One turn moves each row of this set onto another row. After a few examples, where does it send each row asked below?
k467: [ 0.25  1.97  0.35 -0.78  0.38  0.46  1.48 -1.08 -0.07 -1.33  1.19 -0.96
 -0.98 -1.70  0.17]
k699: [ 0.24  1.85  0.12 -0.79  0.20  0.43  1.44 -1.18 -0.37 -1.19  1.12 -0.85
 -0.93 -1.74  0.09]
k396: [ 1.10 -0.26 -0.47  1.04  0.64  0.81 -0.15 -1.11 -0.19 -1.64  0.32 -0.37
 -1.72  0.43 -0.05]
k119: [ 1.00  0.34 -0.42  0.31  0.73  0.49 -0.18 -0.82  0.52 -1.61  0.85 -0.55
 -1.87  1.15  0.59]
k902: [ 1.03 -0.04 -0.81  0.50  0.38  0.52 -0.24 -1.03 -0.07 -1.42  0.62 -0.38
 -1.71  0.93  0.31]
k434: [ 0.26  1.81  0.24 -0.62  0.29  0.51  1.44 -1.19 -0.38 -1.29  1.03 -0.87
 -0.95 -1.86  0.04]
k972: [ 0.24  1.00  0.20 -0.58  0.69 -1.57 -0.89 -0.83  0.95 -2.32  0.57  0.79
 -2.23 -1.32  0.95]
k383: [ 0.30  1.15 -0.11  0.90  0.20  0.91 -0.12 -1.50 -0.94 -1.12  0.58  0.24
 -0.34  0.02 -0.98]
k750: [ 0.43  0.42  0.40  0.32  0.78 -1.12 -0.78 -1.14  0.32 -2.55  0.02  0.89
 -2.14 -2.19  0.30]
k379: [ 0.44  1.40  0.87  1.43  1.07  1.14  0.09 -1.30 -0.22 -1.64  0.55 -0.05
 -0.62 -0.30 -1.05]
k101: [ 0.16  1.62 -0.46  0.03  0.03  0.42 -0.29 -1.26 -0.48 -0.88  1.16  0.20
 -0.37  0.85 -0.33]
k261: [ 0.20  1.95  0.16 -0.90  0.27  0.37  1.43 -1.10 -0.20 -1.27  1.21 -0.92
 -0.93 -1.63  0.20]
k332: [ 0.35  2.06  1.14  0.82  1.38  0.87  0.08 -0.95  0.69 -1.70  1.10 -0.25
 -0.79  0.40 -0.44]
k314: [ 0.09  0.62  0.32 -0.01  0.24  1.20 -1.38 -1.11  0.68 -1.33  0.86  2.14
 -2.44 -0.87 -0.07]
k77: [ 0.10  1.90 -0.63 -0.84 -0.24 -0.66 -1.28 -0.99  0.01 -1.33  1.97 -0.64
 -1.81 -2.39  0.09]
k67: [ 1.16 -0.03  0.08  1.18  1.09  0.91 -0.01 -0.97  0.34 -1.95  0.39 -0.57
 -1.90  0.38  0.02]
k125: [ 0.31  0.30 -0.23 -0.09  0.23 -1.30 -0.91 -1.25 -0.08 -2.15  0.07  1.06
 -2.01 -1.92  0.41]
k537: [ 0.11  0.65  0.53  0.10  0.43  1.20 -1.35 -1.06  0.82 -1.42  0.86  2.07
 -2.52 -0.97 -0.10]
k678: [ 1.08  0.31  0.12  0.81  1.16  0.71 -0.05 -0.77  0.78 -1.92  0.76 -0.67
 -1.98  0.83  0.41]
k458: [ 1.17  0.89 -0.87 -0.76 -0.52  0.94 -1.91 -0.90  0.63 -0.31  1.28 -0.71
 -1.10 -1.32 -0.16]
k147: [ 0.22  1.45 -0.58 -0.21 -0.25 -0.37 -1.20 -1.20 -0.55 -1.43  1.56 -0.55
 -1.75 -3.02 -0.43]
k428: [ 1.19  1.44 -0.18 -0.91  0.08  0.86 -1.81 -0.60  1.61 -0.66  1.62 -1.03
 -1.35 -0.98  0.24]
k24: [ 0.28  2.05  0.56 -0.06  0.74 -0.23 -1.01 -0.85  0.63 -2.01  1.82 -0.96
 -2.10 -2.95 -0.17]
k432: [ 0.18  2.19  0.35 -0.05  0.72  0.45 -0.16 -0.93  0.56 -1.23  1.45 -0.13
 -0.64  1.09  0.00]
k825: [ 0.07  0.72  0.27 -0.21  0.22  1.09 -1.41 -1.03  0.81 -1.28  1.00  2.12
 -2.45 -0.65  0.08]
k862: [ 0.28  1.88  0.38 -0.61  0.42  0.52  1.49 -1.12 -0.18 -1.36  1.08 -0.94
 -0.99 -1.84  0.07]
k739: [ 0.08  0.81  0.61 -0.01  0.52  1.20 -1.35 -0.98  1.04 -1.46  0.97  2.02
 -2.55 -0.82  0.02]
k401: [ 1.44  0.81  0.49  0.48  0.55  1.55 -1.55 -0.89  1.03 -1.10  0.83 -0.95
 -1.36 -2.31 -0.76]
k174: [ 1.37  1.37  0.65 -0.13  0.75  1.26 -1.61 -0.56  1.87 -1.13  1.35 -1.19
 -1.50 -1.59 -0.18]
k840: [ 0.13  2.27  0.05 -0.76  0.38 -0.59 -1.16 -0.74  0.73 -1.71  2.13 -0.91
 -2.05 -2.38  0.23]
k594: [ 1.34  0.48 -0.44  0.12 -0.26  1.36 -1.72 -1.11  0.25 -0.60  0.81 -0.68
 -1.07 -2.14 -0.75]
k426: [ 0.31  1.55  0.18  0.26  0.38 -0.14 -1.01 -1.15 -0.12 -1.84  1.46 -0.73
 -1.89 -3.36 -0.58]
k724: [ 0.05  0.81  0.44 -0.19  0.41  1.11 -1.37 -0.95  1.02 -1.37  1.02  2.04
 -2.53 -0.61  0.16]
k142: [ 0.36  0.85  0.68  0.00  1.03 -1.24 -0.78 -0.91  0.95 -2.63  0.33  0.72
 -2.27 -1.80  0.66]
k256: [ 0.21  0.67 -0.39 -0.62  0.17 -1.57 -1.02 -1.05  0.31 -2.05  0.44  0.99
 -2.04 -1.38  0.83]

k467 -> k699
k594 -> k174
k724 -> k314
And these:
k383 -> k332
k678 -> k902
k24 -> k77
k142 -> k256

One turn moves each row of this set onto another row. After a few examples, where does it send each row asked below?
k58: [ 1.48 -0.73  0.40 -1.17  0.16  0.45 -1.07 -0.02 -1.08 -0.48  0.23  0.35
 -0.01 -0.12  0.51 -0.69  0.98  0.03 -0.93 -0.59  0.76 -2.37  0.41 -0.52
  0.14 -1.64 -0.45  2.61  2.20  0.81  1.10  0.59 -0.49  1.40 -0.04]
k475: [ 2.20  0.06  0.84 -2.18 -0.62  0.03 -0.41 -0.43 -1.20 -0.70  0.07  0.18
 -0.38 -0.18  0.75 -0.42  0.56  0.30 -1.01 -0.61  1.09 -2.52  0.48  0.05
  0.01 -1.49  0.09  1.99  2.09  1.52  0.85  0.65  0.51  1.53 -0.06]
k226: [ 0.59 -0.39 -0.19 -1.50  0.58 -0.79 -0.22  0.04 -1.05 -0.25  0.47  2.03
  0.23 -0.45  1.34 -1.44  1.74  0.34  0.57 -0.23  1.27 -1.52  0.38  0.51
  0.17 -0.77 -1.11 -1.71  0.67  0.94  0.06  0.34 -0.66  0.15 -1.48]
k619: [ 2.28 -1.20  0.72 -2.19  0.52 -0.21  0.70 -0.35 -2.26  0.84 -0.29  1.51
  0.51  1.53  0.16  0.21  0.57  0.22 -0.81 -1.30  0.84 -1.17  0.75 -0.34
 -1.36 -0.44 -0.46 -0.55  1.36  0.63  1.47  1.45 -0.79  0.93  0.73]
k446: [ 2.20 -0.83  1.08 -1.59  1.09  0.26 -2.12  0.44 -1.36  0.07  0.44  1.99
  0.43  1.51  0.68  0.01  0.68 -0.33 -0.94 -0.31  1.13 -3.43  0.33 -1.22
 -0.27 -0.56 -0.60 -1.97 -1.34  1.04  0.92 -0.42 -0.12  0.57 -0.50]
k694: [ 2.20 -0.66  0.45 -0.96 -0.40  0.56 -0.91 -0.29 -0.40  1.14  1.27 -0.71
 -0.17  0.43  0.70 -1.98  0.64  0.47  0.01 -0.78  0.03 -2.84  0.31 -1.05
  0.04  0.24 -0.93 -0.23  0.00  1.88  0.35 -2.03  0.58 -0.19  0.89]
k548: [ 1.85 -0.83  1.11 -1.80 -0.04 -0.23 -1.75  0.29 -1.05 -0.77  0.66  1.37
  0.14  1.59  0.94  0.64  0.35 -0.28 -0.57 -0.07  1.19 -3.26 -0.21 -1.00
  0.09 -0.78 -0.96 -2.11 -1.27  1.51  1.03 -0.77  0.62  1.09 -0.94]
k6: [ 1.23 -0.67  0.43 -1.33 -0.22  0.22 -0.25 -0.60 -1.44 -0.40  0.28  1.08
 -0.17 -0.11  0.60 -0.76  0.95  0.81 -1.44 -1.24  0.20 -2.64  1.28 -0.17
 -0.54 -1.50  0.54  1.38  2.18  2.25  1.76  0.42 -0.78  1.98  0.76]
k265: [ 0.03 -0.55  0.17 -1.93  0.61 -1.35 -0.09  0.37 -1.69  0.51  0.14  2.02
  0.05 -0.68  1.01 -1.59  1.42 -0.26 -0.31  0.08  1.55 -1.66  0.64 -0.16
  0.04 -0.94 -1.40 -1.17 -0.31  1.22  0.85  0.12 -1.19  0.61 -1.68]
k244: [ 3.23 -0.90  0.66 -2.46  0.14 -0.47  0.85  0.43 -1.88  0.13  0.17  0.63
  0.87  1.15  0.90 -0.92  0.46  0.22 -0.11 -0.38  0.93 -1.62 -0.31 -1.85
 -0.54  0.62 -1.11  0.62  0.60  0.64  0.98  1.16  0.43  1.55 -0.94]
k801: [ 0.83 -0.75  0.52 -1.66  0.49 -0.70 -0.22 -0.32 -1.24  0.89  0.18  2.54
  0.00 -1.22  0.86 -1.68  0.79 -0.03  0.14 -0.58  1.25 -1.63 -0.28 -0.15
  0.16 -0.68 -0.87 -2.01  0.38  1.27  0.61  0.86 -0.98  0.92 -1.32]
k931: [ 0.19 -0.72 -0.22 -2.12  0.32 -1.10  0.44 -0.15 -1.80  0.27  0.39  1.54
  0.35 -0.55  1.21 -1.32  0.80  0.45  0.47 -0.33  1.45 -2.35 -0.07  0.30
  0.17 -1.13 -1.06 -2.25  0.51  1.67  1.03  0.09 -0.98  1.11 -1.36]
k116: [ 1.63 -1.33  0.66 -1.65 -0.93 -0.75  0.44 -0.16 -1.07 -0.79  0.23  0.86
  0.16  1.59  0.62  0.97  0.86 -0.10 -0.25 -0.69  0.77 -0.04  0.16 -0.37
 -0.61 -0.66 -1.47  0.11  1.47  0.51  1.12  0.97  0.17  1.16 -0.25]
k173: [ 1.40 -1.32 -0.38 -0.66  0.39  0.23 -0.06 -0.61 -0.76  0.73  2.36 -1.68
  0.87  0.35  0.66 -0.17  0.32  0.18 -1.15 -1.23  0.24 -1.60 -0.24 -0.75
  0.00 -1.33 -0.44 -0.06 -0.44  2.71  1.59  0.71 -1.56  0.78 -0.45]
k642: [ 2.12 -0.11  0.35 -1.04  0.22  0.03  0.32 -0.87 -1.06  0.68  1.81 -0.87
  0.12  0.39  0.35 -0.41  0.68  0.84 -0.76 -1.57  0.00 -1.78  0.25 -0.84
 -0.23 -0.38  0.75 -0.10 -0.48  2.92  0.53  1.29  0.04 -1.02  0.21]
k208: [ 1.64 -0.82  1.00 -1.45  0.17 -0.04 -1.69  0.00 -1.04 -0.81  0.66  2.01
  0.10  1.81  0.89  0.70  0.82  0.16 -0.76 -0.58  0.75 -3.08  0.61 -0.51
 -0.37 -0.78 -0.42 -2.67 -0.88  1.77  0.98 -0.75  0.21  0.70 -0.18]
k56: [ 1.40 -0.57 -0.13 -1.31  0.42 -0.22 -0.16 -0.20 -1.02  0.56  1.94 -2.02
  0.50  0.75  0.57  0.15  0.77 -0.30 -1.50 -0.62  0.91 -1.40  0.42 -0.41
 -0.04 -1.49 -0.71  0.82 -0.91  2.13  1.03  0.59 -0.98 -0.35 -0.73]
k635: [ 2.43 -0.06  0.83 -2.06  0.18  0.24 -0.26 -0.31 -1.68  0.13 -0.02  0.93
 -0.12 -0.42  0.61 -1.49  0.67  0.58 -1.42 -0.84  0.64 -3.04  0.92 -0.78
 -0.41 -0.84  0.65  1.97  1.61  1.92  1.28  0.76 -0.13  1.79  0.21]
k128: [ 1.89 -0.53  0.82 -1.09 -0.95  0.24 -1.31 -0.54  0.24  1.00  1.19 -0.32
 -0.63  0.50  0.77 -1.03  1.04 -0.34 -1.24 -0.57  0.29 -1.40  1.38  0.15
 -0.41 -0.46 -1.21 -0.29 -0.24  1.87  0.35 -2.11  0.13  0.09  0.86]
k445: [ 0.88 -0.83  0.36 -1.25 -0.57 -0.21 -0.34  0.04 -1.19 -0.94  0.55  0.40
 -0.12 -0.18  0.85 -0.98  1.02  0.49 -1.15 -0.56  0.25 -2.51  0.74 -1.10
  0.04 -1.30 -0.30  2.36  1.67  2.14  1.82  0.01 -0.41  2.29 -0.21]
k757: [ 1.38 -0.85  0.27 -1.39  0.17  0.36 -1.02 -0.14 -1.11  1.83  0.95 -1.05
 -0.03  0.86  0.40 -1.44  0.60 -0.12 -0.88 -0.53  0.66 -2.94  1.02 -0.41
 -0.33 -0.73 -1.34 -0.06 -0.27  1.55  1.04 -2.35 -0.59 -0.10  1.12]
k480: [ 2.61  0.03  0.14 -1.20  0.54  0.15 -0.33 -0.45 -0.48  0.43  1.97 -1.24
  0.39  0.49  0.76 -0.36  1.21  0.01 -1.39 -0.93  0.60 -1.08  0.70 -0.25
 -0.21 -0.67  0.01  0.62 -0.82  2.08  0.09  1.15 -0.32 -0.92 -0.58]
k50: [ 2.04 -1.15  0.36 -2.14 -0.83 -1.10  1.43  0.04 -1.61 -0.70  0.65  1.19
  0.62  1.43  1.31 -0.42  0.97  0.59 -0.90 -0.68  0.28 -0.92  0.97 -1.11
 -1.12  0.28 -0.86 -0.35  0.59  2.09  1.90  0.47 -0.14  2.50 -0.46]
k867: [ 1.39 -1.39  0.94 -0.87  0.59  0.38 -2.35  0.15 -0.87 -0.43  0.64  1.96
  0.30  1.62  0.57  0.67  0.64 -0.30 -0.48 -0.58  0.83 -2.93 -0.11 -0.96
  0.00 -1.00 -0.89 -2.21 -0.72  0.94  1.03 -0.48 -0.22  0.64 -0.27]
k108: [ 1.53 -0.99  0.50 -0.64 -0.07  0.01  0.12 -0.99 -0.84  1.18  1.95 -0.59
  0.08 -0.10  0.17 -0.38  0.21  0.33 -1.38 -1.72 -0.19 -1.36 -0.07 -1.38
 -0.20 -0.68  0.38 -0.21 -0.80  3.31  1.47  1.23 -0.92  0.31  0.06]
k591: [ 1.50 -1.05  1.24 -1.02 -0.75  0.42 -1.18 -0.88 -0.50  2.12  0.73 -0.26
 -0.89  0.18 -0.13 -0.84 -0.05 -0.34 -0.81 -1.15  0.29 -2.09  0.29 -0.53
 -0.16 -0.67 -0.98 -0.58  0.02  1.81  0.92 -1.69 -0.12  0.00  1.50]
k133: [ 1.43 -1.09  1.03 -1.14  0.35 -0.19 -1.82  0.57 -1.18 -0.57  0.71  2.03
  0.20  1.44  0.79 -0.09  0.80 -0.01 -0.63 -0.27  0.57 -3.35  0.14 -1.94
 -0.01 -0.30 -0.72 -1.80 -1.54  1.72  1.26 -0.81  0.22  0.94 -0.71]
k351: [ 2.40 -1.00  0.48 -1.39 -0.84  0.52 -0.97 -0.69 -0.01  1.37  1.51 -0.91
  0.01  0.13  1.03 -1.56  0.05 -0.12 -0.92 -0.62  0.36 -2.35  0.33 -0.30
 -0.16 -0.37 -1.32 -0.88 -0.11  2.31  0.97 -2.15 -0.24  1.54  0.48]
k385: [ 1.32 -1.86 -0.03 -1.07  0.85 -0.27  0.41  0.73 -2.06  0.15  0.24  1.17
  1.03  1.72  0.43 -0.70  1.43  0.32 -0.24 -0.78  0.24 -1.33  0.56 -2.01
 -0.80  0.02 -1.34  0.81  0.96  0.36  1.74  0.81 -1.08  0.97 -0.06]
k253: [ 0.23 -0.25  0.52 -1.93  0.07 -1.42  0.30  0.01 -1.75  0.24  0.00  1.97
 -0.37 -0.75  0.80 -1.39  1.03  0.34  0.72 -0.21  1.31 -2.06 -0.23 -0.46
  0.39 -0.56 -0.88 -1.46  0.15  1.38  0.36  0.46  0.04 -0.08 -1.38]

k757 -> k694
k265 -> k253
And these:
k116 -> k619
k56 -> k642
k475 -> k6
k867 -> k446

